The rows of M fall into a few groups, and each row is roughly a mix of its group's hidden directions; one row fits no group.
M (123 x 11):
[[ 22   7  11  -5  -4   8 -15 -12   1  24  -7]
 [ -7  19  10   2   3 -22  -6  12 -20  -1 -13]
 [ 19 -26  -7   3 -17   0  -4 -10   8  -6 -13]
 [-13  28  11  10  11  -5   5  -4 -16  -7 -10]
 [-11  24  14  -5 -15  15 -16  -3   7   7   1]
 [ 17 -16 -18 -10  -2  13  20  -2  10   9  -6]
 [-23  13  -6   6  25   3   2   4  14  -7   9]
 [-30   6  10   7 -11  -1  -8   9   2 -14 -13]
 [  0 -21 -15   7  -7  14   9  13  -9 -22  -2]
 [  1  -6  12 -17 -24  18  -1 -13  -8   7 -11]
 [-12   6  -4   7 -21   0 -22   9   6 -15  16]
 [ -6  -2   4 -11   9  12 -13  14 -12  25  14]
 [ 14 -29  -9  -1  -9   2  -5 -11   1 -14 -16]
 [ -4  18   6  14  22  -1  -1   0 -17 -19  -9]
 [-18  -2 -12 -17  24   8  16   1   5  -3  -8]
 [-26  22   4  -5  -2   1  13  12  -4   8  11]
 [  6  -3   5   1 -19  14  -5 -27 -16   9   1]
 [-12  -5 -16   6  25  -4  10   4  13 -10  16]
 [ 11 -10  -9  -8 -15  -5   3  20   1  22  15]
 [  0  -4   3 -35  -6  16   7  -4  -2  13   4]
 [-20  28   9  -7  10  -9   8  -2  -7  10   4]
 [ -7  -1   9   2   1   0 -14  15  20 -27   9]
 [-10 -18  -2 -10  15   6  -6  -6  20  22   4]
 [ 21 -19  -7  13  12  -8   0   9 -18 -11   1]
 [-22  17  20  -4 -11  18  -7   4   4   6   0]
 [ 10 -21 -11   2 -17  13   3  16  10   5  15]
 [ 12  13   3   0  19  -5  -7 -11  24   6  16]
 [ -3 -14   0   7   4  21 -21  -7  18  11 -11]
 [ -1 -12   7   8  15 -14 -10  16  22 -14  -6]
 [-30 -16   8 -18   8  -6   6   1   1   2   8]
 [ -6   1  15  -6 -11  23   2 -24 -12   3  -7]
 [ -5  16   6  18 -14   8 -13 -12 -13 -15  12]
 [ 11  19   5  -6   7 -28  -4 -11  12  10   1]
 [-29  -5  -6   3  19   1  15   1   7 -14   1]
 [-24 -20  11 -15  14   5  -9  -1  -2  -9   3]
 [-14  -5  -7  -6 -11  16  13  18   7   8  21]
 [-27  -2  16   3 -10  14  -6  -2  14  15   2]
 [ -1  -5  10   3  -9  10  10 -23 -17  10 -21]
 [ 22  19  -5  -4  12  -2   1  21  12  -3  11]
 [ -3  28  10  -3  18 -13  -2  -6 -12  13  -1]
 [-33  -3   7   0  14   0  10   2   2 -18  -2]
 [  0  13  -1 -13  22 -25   1  -9 -11  -5  -8]
 [ -8   5   5  -5  17 -14  -9  -9 -17 -16 -20]
 [ -7  -3  -6  11  -7   0  12  -2  14 -34  -6]
 [ 20   4   2   3  20 -11  -9 -18 -12  -4 -15]
 [-10  -6  -5   7  13  -6   8  18  16 -26   3]
 [  7   7  22  13 -14  14 -21   7  -9  -2   4]
 [ 12  22  20   8 -25  -1  -2   4  -4   1   3]
 [ 29 -16  -4   8   6  15  -6 -16  -5   4  -5]
 [-10   3   3  10 -22   6   0 -20 -24   6  -8]
 [ 25 -23  -6  14 -10  10  -7   2   1  -9  -5]
 [ -7  10   7 -10  13   6  -8  10 -15  26  12]
 [ 22  -9 -19  -4   6 -10  16  -1 -10  17   6]
 [  6  23  -6  18  11 -11  10  -3 -21   5   3]
 [ 26  -6 -13   9  16 -12   7 -15  -2  -7   6]
 [ -3   1  20   0 -12  18  -1 -19  -8   2 -20]
 [ 23   8 -14  19 -18   1 -14   2  -3   2  -7]
 [-21  -4 -24 -17  18   3   2  -8   8   2  -1]
 [ -9 -13 -16  -8  18   3  16  -7  19   7 -12]
 [  0   1  15   3 -14  12   0 -23 -19   7 -13]
 [  9 -11 -10   9 -17  -9  12  -3  11 -24 -12]
 [ 31 -12  -3 -15  -5 -10   5   6  -5  14  -2]
 [ 15 -21  -3  15 -12  10  -4  -1 -12 -12 -17]
 [  4   7   5  -5  24   9 -12  -1 -20  20   6]
 [-19 -26 -17  -1   6   2  -1  -2   5 -10 -16]
 [ 15  -2  -3  12 -26 -15  -8   2 -19  -4   4]
 [ 15   4 -22  11 -21  -2 -12   8   3   8 -14]
 [  9   1   0 -16  15  -4  -5  -5 -20  27   2]
 [-10   3  -4 -23  -6   4 -21  -7  19  15  -3]
 [  8 -27   0   3 -22   8 -10   0  -5  -2 -16]
 [  0 -14   8 -29 -11  16  -6   0  13  -1   6]
 [-14   0 -17 -23  26   3  -2  -2  -5  -2   7]
 [-13   5  -4   3  14 -17  -2  26  13 -13   3]
 [  8   0   3  31   8 -14  -7   5   6 -14 -10]
 [ 18  18  -3  10 -26   0   1  10   0   2 -14]
 [-24   1   6 -15  19   4  -2 -16   3  -4  15]
 [ 18  -7 -10  10 -28 -11  -9   3  -9   9  -4]
 [ 17 -20 -10  10   5 -23  15   1  -7  -1   5]
 [ -1   8 -10 -13  20  15   8 -12  18  -1 -15]
 [ 26 -22 -11   4  -2   4   1 -13  -8  -6 -12]
 [-15  -5  16 -15  25  14   5  -3  10   5   3]
 [  4 -13 -10   8  -6  -1   4   3  21 -30   1]
 [ 27   2  12  24 -10   1  -1   6  -1  12   4]
 [ 18  -6   6  15  -8 -21  -7   0 -19 -11   8]
 [ 12   0 -12  12 -20  -3  -7 -15 -14  21   0]
 [ 12   6   2 -12  19  -2  -9  -2  -7  28  12]
 [ 17  -5   3   9 -23  -1  -3  18  -3  -2 -21]
 [  4  -2  16  12 -14 -12  23  12 -11 -12  -5]
 [  9   4  16  11  -3  -6  31   4  -4 -13  -8]
 [-12  14  23 -13 -10  11 -13  -3  12  13   6]
 [ -2  -7  33   3 -22  -6  -1   4   0  -8  -3]
 [-23 -14  -4  -4   2  11   8  -2  19   2 -21]
 [ 23  -9   7  13 -19  -6 -13   3   3   1 -18]
 [ 25  -8  -1  -2  -6   1  -9  23  -8  -2 -19]
 [  1   2 -18  13  17 -21  -4  14   9   1  13]
 [ -5  17  -6   5   0 -21   5   4  25  12 -10]
 [  0  24  14   0   1  -8  -2 -11  18  20   9]
 [ 20  -2   9  15 -12 -18 -23   0  -8   3  -2]
 [ 14  11  -7  22 -25   4  -9   8  -1  11  -5]
 [  7 -26 -10   3   0  17  -9  20  -5  -7   8]
 [-19  -5  -3 -23  21   5  -8  -7   7   8  10]
 [ -4  -4  18   8 -23   4 -21  12  -4  11   7]
 [  1   6  -2  -2   9  14   3  15 -18  24  17]
 [ -8   9 -12 -16  15   6  10  17  15  -8  16]
 [-15  15   6 -18   0  20 -12   5  18   1   7]
 [-16  -9 -24 -10  10  -4  19   5   0  -7 -14]
 [ -9  20   2 -11  20 -10   8  -6 -22   8  -2]
 [  0   6  -8  10  -5 -16  14   2  15 -29  -3]
 [  4  28  10  -1  14 -20  -1  -9   7  11   4]
 [  2  -5  -6   2   5 -15   3  29  15 -18  -1]
 [-23  23  10  -1  12  -1  -2  16  -8   4   9]
 [-15  -8 -10 -17  21   6   1 -18  16  -5  -6]
 [ 15  -1   7  20 -13  -4 -13 -15 -17 -10   9]
 [-21   2  14  -7  17   2   5  -8 -11 -15  17]
 [  8  11 -13   5  13  13 -20 -24   7  -3   4]
 [ 18  -4  -6  -3 -25   1  -7 -12 -17  14   8]
 [ 16  -4 -17 -10  15   7 -21  -8  12  13  -3]
 [ -6   0   1 -22  17  20  12  -3  16   9  -4]
 [ 12 -23  -4   0 -14   9  -8   1  25   0   9]
 [ -2   2   6 -17  22  10  16   8   8 -17  12]
 [ -7  -4  -3 -16  16  18 -18  -3  15  16  -3]
 [-13  19   4   3  -6  22 -18   9 -13  -9  -2]
 [  7   5   3  32 -12  -6  -8 -12 -14  -5  -7]]

One row of each group comes first, with its name. Which group is each row after those in?
[ 21 -23  -6  14 -11  14  -2  -9   2  -9  -9] | (49)
[ -4  -1 -24 -17  23   3  12   0   8   5  -9] | (83)
[-21   4   2 -14   7  10  24   3  -8 -17   3] | (40)

[-13 -15 -12 -21  -1  13  22  -1   7   7  -7] | (40)
[  8 -12  -8  11   6 -16  -2  17  11 -22  11] | (40)
[-15 -10  -8  -8  16  17 -20 -10  13  10   0] | (83)
[-20   1  -3 -17  22  12  10   4  18   1   4] | (40)
[-28  -6   4   7  26  -3   3  -5   6 -11   3] | (40)
[-20   9  14  -2 -25   9 -12   8   5  11  -2] | (83)
[ -5   5   7  -4  -1   5  -8  17 -24  26   4] | (49)
[-12   9  19   2 -15   2 -13  11   1 -25  -3] | (40)
[ -8  24   6   8  24   0   4 -10 -10 -14  -5] | (49)
[  0   7  10   1  -7   9  -5 -27 -18  19  -4] | (40)
[  2   1  21   2  12  10  20 -10 -10 -17 -13] | (40)
